In the data rows, 50 means zero.
Two rows play each game, the first against the second. How much does the first row win by? 20 is about a draw, 40 a big win and 0 a big loss. Wins can go round in a circle: one row can beat a second, the second a third and the third the first. Each row has two weighted sums of its numbers, A and B, taken from their middle values. A row wins by its A times the other's B, less its B times the other's A.
np.array([66, 70, 71, 55, 52, 46, 45, 47, 44, 45, 44])
np.array([46, 43, 44, 44, 49, 43, 42, 49, 57, 50, 50]) >> 13
np.array([44, 45, 47, 46, 44, 47, 50, 50, 50, 50, 50])
np.array([44, 44, 46, 43, 48, 47, 60, 47, 46, 49, 48]) >> 19
np.array([45, 46, 45, 45, 44, 49, 64, 48, 41, 46, 49])
np.array([44, 45, 46, 44, 43, 47, 48, 57, 76, 52, 53]) >> 14
np.array([45, 45, 45, 45, 43, 44, 85, 47, 45, 47, 51])
np.array([46, 47, 44, 43, 48, 51, 46, 51, 51, 73, 65]) >> 2
np.array([44, 45, 44, 46, 46, 49, 46, 46, 44, 49, 47])
np.array([44, 45, 44, 43, 49, 67, 47, 49, 45, 47, 48]) >> 24
np.array([44, 43, 47, 46, 42, 48, 76, 48, 44, 46, 48])
np.array([45, 46, 50, 72, 69, 45, 46, 45, 50, 48, 47]) >> 19
np.array([45, 46, 46, 46, 46, 52, 48, 48, 44, 44, 52])
np.array([44, 46, 48, 43, 45, 52, 44, 46, 45, 76, 66]) >> 31
np.array([44, 47, 45, 46, 61, 53, 46, 46, 50, 50, 50])
np.array([46, 43, 43, 49, 64, 55, 45, 44, 44, 49, 41]) >> 20
np.array([46, 45, 46, 44, 46, 71, 46, 47, 42, 52, 51])
np.array([46, 44, 45, 45, 45, 62, 41, 49, 46, 51, 46]) >> 16
np.array([59, 63, 66, 65, 52, 45, 48, 45, 41, 50, 48])
np.array([45, 44, 40, 43, 44, 55, 43, 47, 44, 49, 50]) >> 20
np.array([45, 47, 45, 45, 45, 46, 72, 48, 43, 48, 53])
np.array([45, 47, 44, 50, 66, 53, 46, 48, 48, 46, 45]) >> 25
np.array([63, 68, 73, 61, 50, 51, 46, 51, 48, 50, 50])
np.array([66, 57, 52, 45, 45, 42, 45, 46, 50, 50, 50]) >> 32
np.array([45, 43, 45, 45, 46, 44, 84, 58, 45, 45, 48])
np.array([76, 75, 70, 49, 44, 46, 40, 44, 45, 51, 42]) >> 18
np.array([78, 78, 70, 43, 44, 43, 46, 47, 44, 48, 46])
np.array([45, 43, 47, 47, 45, 46, 49, 48, 46, 46, 46]) >> 23
np.array([47, 44, 45, 47, 44, 74, 44, 48, 45, 47, 45])
np.array([45, 45, 45, 43, 46, 47, 61, 50, 50, 50, 50]) >> 23
np.array([46, 43, 43, 46, 47, 49, 43, 47, 54, 67, 62])
np.array([47, 46, 45, 48, 44, 44, 76, 53, 48, 48, 51]) >> 38
np.array([46, 48, 47, 82, 80, 49, 44, 50, 43, 50, 50])
np.array([44, 44, 44, 47, 47, 51, 44, 50, 42, 46, 49]) >> 16
np.array([46, 46, 43, 59, 67, 45, 49, 50, 45, 43, 45])
np.array([44, 46, 44, 45, 43, 56, 45, 48, 40, 45, 46]) >> 30
np.array([54, 57, 63, 76, 53, 49, 47, 46, 44, 50, 49])
np.array([46, 44, 43, 47, 43, 47, 75, 56, 49, 49, 48]) >> 29
np.array([79, 82, 81, 52, 42, 49, 48, 49, 43, 47, 47])
np.array([45, 42, 47, 46, 47, 48, 62, 46, 46, 52, 44]) >> 19
np.array([45, 45, 44, 45, 43, 53, 46, 46, 50, 50, 50])
np.array([43, 45, 43, 43, 47, 50, 52, 50, 50, 50, 50]) >> 21
np.array([44, 45, 45, 48, 47, 48, 56, 70, 75, 47, 48])
np.array([44, 46, 46, 45, 43, 48, 58, 46, 49, 48, 48]) >> 21
np.array([44, 46, 44, 45, 46, 47, 90, 52, 46, 45, 53])
np.array([45, 45, 45, 42, 48, 64, 44, 50, 50, 50, 50]) >> 16
np.array([44, 47, 47, 68, 65, 48, 43, 49, 44, 46, 50])
np.array([45, 44, 44, 46, 47, 63, 43, 46, 44, 52, 51]) >> 26
np.array([44, 47, 46, 45, 45, 47, 51, 59, 71, 48, 50])
np.array([49, 52, 55, 74, 58, 45, 46, 47, 41, 49, 48]) >> 21
np.array([46, 50, 50, 72, 61, 43, 42, 51, 47, 44, 45])
np.array([44, 47, 42, 43, 43, 51, 59, 45, 44, 47, 51]) >> 17
np.array([44, 44, 48, 43, 45, 49, 56, 68, 67, 44, 49])
np.array([48, 48, 44, 45, 44, 56, 44, 48, 46, 47, 49]) >> 20
np.array([46, 46, 46, 43, 48, 68, 46, 48, 45, 48, 46])
np.array([53, 56, 64, 70, 55, 47, 42, 50, 50, 50, 50]) >> 18
np.array([44, 45, 45, 46, 54, 48, 41, 50, 45, 48, 50])
np.array([80, 81, 79, 51, 43, 47, 41, 48, 42, 52, 52]) >> 31
np.array([82, 76, 71, 48, 47, 48, 46, 50, 39, 46, 50])
np.array([79, 81, 81, 52, 47, 48, 47, 47, 46, 44, 44]) >> 19
np.array([43, 45, 46, 42, 46, 48, 48, 49, 46, 71, 66])
np.array([45, 46, 46, 45, 46, 47, 68, 50, 50, 50, 50]) >> 25
np.array([46, 47, 45, 48, 63, 52, 43, 46, 46, 49, 49])
np.array([44, 44, 42, 43, 47, 66, 42, 50, 43, 47, 48]) >> 25
np.array([45, 44, 45, 42, 47, 43, 46, 50, 50, 50, 50])
np.array([57, 62, 66, 68, 51, 48, 44, 47, 44, 46, 49]) >> 29
np.array([45, 44, 40, 42, 44, 47, 52, 50, 50, 50, 50])
np.array([45, 42, 41, 57, 64, 49, 45, 46, 46, 49, 47]) >> 20
np.array([44, 45, 43, 44, 46, 51, 45, 57, 73, 57, 52])
np.array([46, 44, 44, 44, 45, 49, 47, 61, 79, 56, 51]) >> 22
np.array([45, 45, 45, 43, 43, 46, 45, 56, 86, 55, 52])
np.array([45, 46, 46, 44, 47, 49, 85, 54, 46, 49, 53]) >> 28
np.array([45, 43, 45, 50, 71, 48, 41, 47, 45, 47, 48])
np.array([45, 44, 44, 48, 50, 44, 54, 48, 40, 49, 48]) >> 19
np.array([44, 45, 44, 44, 45, 46, 46, 49, 46, 49, 45])
np.array([75, 70, 71, 43, 41, 49, 43, 46, 47, 50, 48]) >> 22
np.array([44, 41, 44, 45, 46, 47, 75, 53, 46, 46, 47])
np.array([44, 43, 44, 45, 45, 47, 54, 63, 66, 52, 48]) >> 19
np.array([45, 43, 45, 43, 50, 58, 43, 50, 50, 50, 50])
np.array([44, 44, 41, 44, 42, 49, 89, 62, 50, 46, 48]) >> 19
np.array([44, 44, 44, 62, 75, 46, 45, 44, 46, 50, 49])
np.array([46, 44, 44, 47, 42, 43, 54, 46, 43, 54, 47]) >> 20
np.array([45, 46, 44, 44, 45, 55, 48, 44, 47, 46, 51])
np.array([43, 46, 44, 45, 47, 45, 45, 51, 65, 50, 50]) >> 22
np.array([46, 44, 45, 47, 47, 47, 54, 68, 81, 47, 50])
np.array([47, 45, 43, 43, 45, 48, 68, 65, 60, 44, 49]) >> 31
np.array([45, 45, 43, 43, 49, 55, 43, 50, 42, 47, 48])
np.array([57, 62, 65, 75, 54, 47, 47, 49, 43, 50, 46]) >> 29
np.array([45, 47, 46, 43, 43, 44, 96, 56, 46, 49, 50])
np.array([46, 45, 41, 45, 48, 65, 42, 50, 50, 50, 50]) >> 11
np.array([51, 53, 55, 77, 60, 49, 44, 48, 47, 47, 48])
np.array([45, 44, 45, 43, 50, 60, 46, 48, 45, 49, 45]) >> 15
np.array([44, 44, 47, 44, 43, 47, 61, 48, 50, 50, 50])
np.array([43, 45, 45, 60, 79, 49, 43, 47, 43, 47, 47]) >> 23
np.array([56, 64, 65, 68, 50, 50, 44, 47, 47, 44, 46])
np.array([44, 45, 45, 55, 76, 43, 48, 49, 44, 50, 52]) >> 10
np.array([70, 65, 61, 43, 47, 43, 43, 50, 50, 50, 50])
np.array([46, 46, 42, 48, 45, 45, 45, 47, 52, 74, 67]) >> 8
np.array([44, 42, 43, 48, 43, 59, 44, 47, 40, 46, 43])
np.array([43, 43, 42, 43, 42, 46, 45, 58, 73, 53, 50]) >> 19
np.array([46, 46, 44, 45, 45, 49, 63, 65, 57, 45, 50])
np.array([45, 43, 42, 45, 47, 55, 46, 46, 44, 51, 48]) >> 20
np.array([60, 65, 63, 57, 46, 45, 48, 46, 42, 43, 50])
np.array([73, 75, 77, 56, 44, 51, 45, 48, 42, 46, 51]) >> 25
np.array([45, 44, 44, 42, 44, 47, 44, 49, 50, 76, 64])
np.array([46, 47, 45, 44, 47, 49, 47, 46, 49, 49, 51]) >> 21
np.array([46, 47, 45, 44, 45, 63, 42, 47, 44, 46, 50])
np.array([44, 43, 46, 47, 44, 45, 52, 60, 82, 56, 55]) >> 30
np.array([64, 68, 71, 60, 53, 46, 43, 48, 47, 50, 48])
np.array([59, 63, 70, 69, 55, 46, 44, 45, 46, 50, 51]) >> 25
np.array([45, 44, 47, 72, 79, 46, 50, 48, 43, 49, 49])
np.array([73, 68, 66, 45, 46, 51, 46, 46, 45, 48, 53]) >> 21
np.array([70, 75, 74, 52, 49, 50, 47, 42, 50, 50, 50])
np.array([45, 43, 44, 45, 43, 42, 85, 56, 47, 50, 51]) >> 27
np.array([45, 44, 43, 45, 49, 67, 49, 45, 41, 45, 49])
np.array([45, 43, 44, 46, 47, 47, 82, 57, 53, 51, 48]) >> 27
np.array([46, 43, 43, 49, 74, 54, 41, 49, 45, 48, 48])
np.array([44, 47, 44, 46, 45, 48, 45, 54, 73, 67, 59]) >> 16
np.array([46, 43, 44, 48, 46, 70, 45, 49, 45, 46, 47])
np.array([45, 45, 42, 45, 47, 47, 82, 62, 57, 47, 50]) >> 33
np.array([45, 42, 44, 47, 47, 65, 46, 49, 45, 45, 48])
np.array([45, 45, 45, 59, 80, 52, 45, 45, 46, 55, 49]) >> 18
np.array([45, 45, 44, 45, 45, 48, 69, 61, 56, 52, 50])
np.array([46, 47, 46, 44, 43, 46, 46, 64, 86, 53, 51]) >> 14
np.array([46, 45, 45, 78, 79, 51, 46, 46, 45, 50, 49])
np.array([44, 47, 42, 43, 45, 49, 53, 46, 42, 46, 47]) >> 21
np.array([44, 43, 44, 44, 49, 61, 41, 44, 46, 47, 47])
np.array([71, 63, 62, 45, 52, 49, 44, 47, 44, 50, 46]) >> 22
np.array([44, 42, 45, 47, 45, 48, 50, 50, 50, 50, 50])
np.array([45, 42, 43, 44, 44, 65, 45, 47, 42, 48, 51]) >> 21
np.array([45, 44, 45, 41, 48, 46, 47, 51, 64, 50, 50])
np.array([45, 46, 44, 43, 44, 42, 43, 49, 58, 76, 63]) >> 8
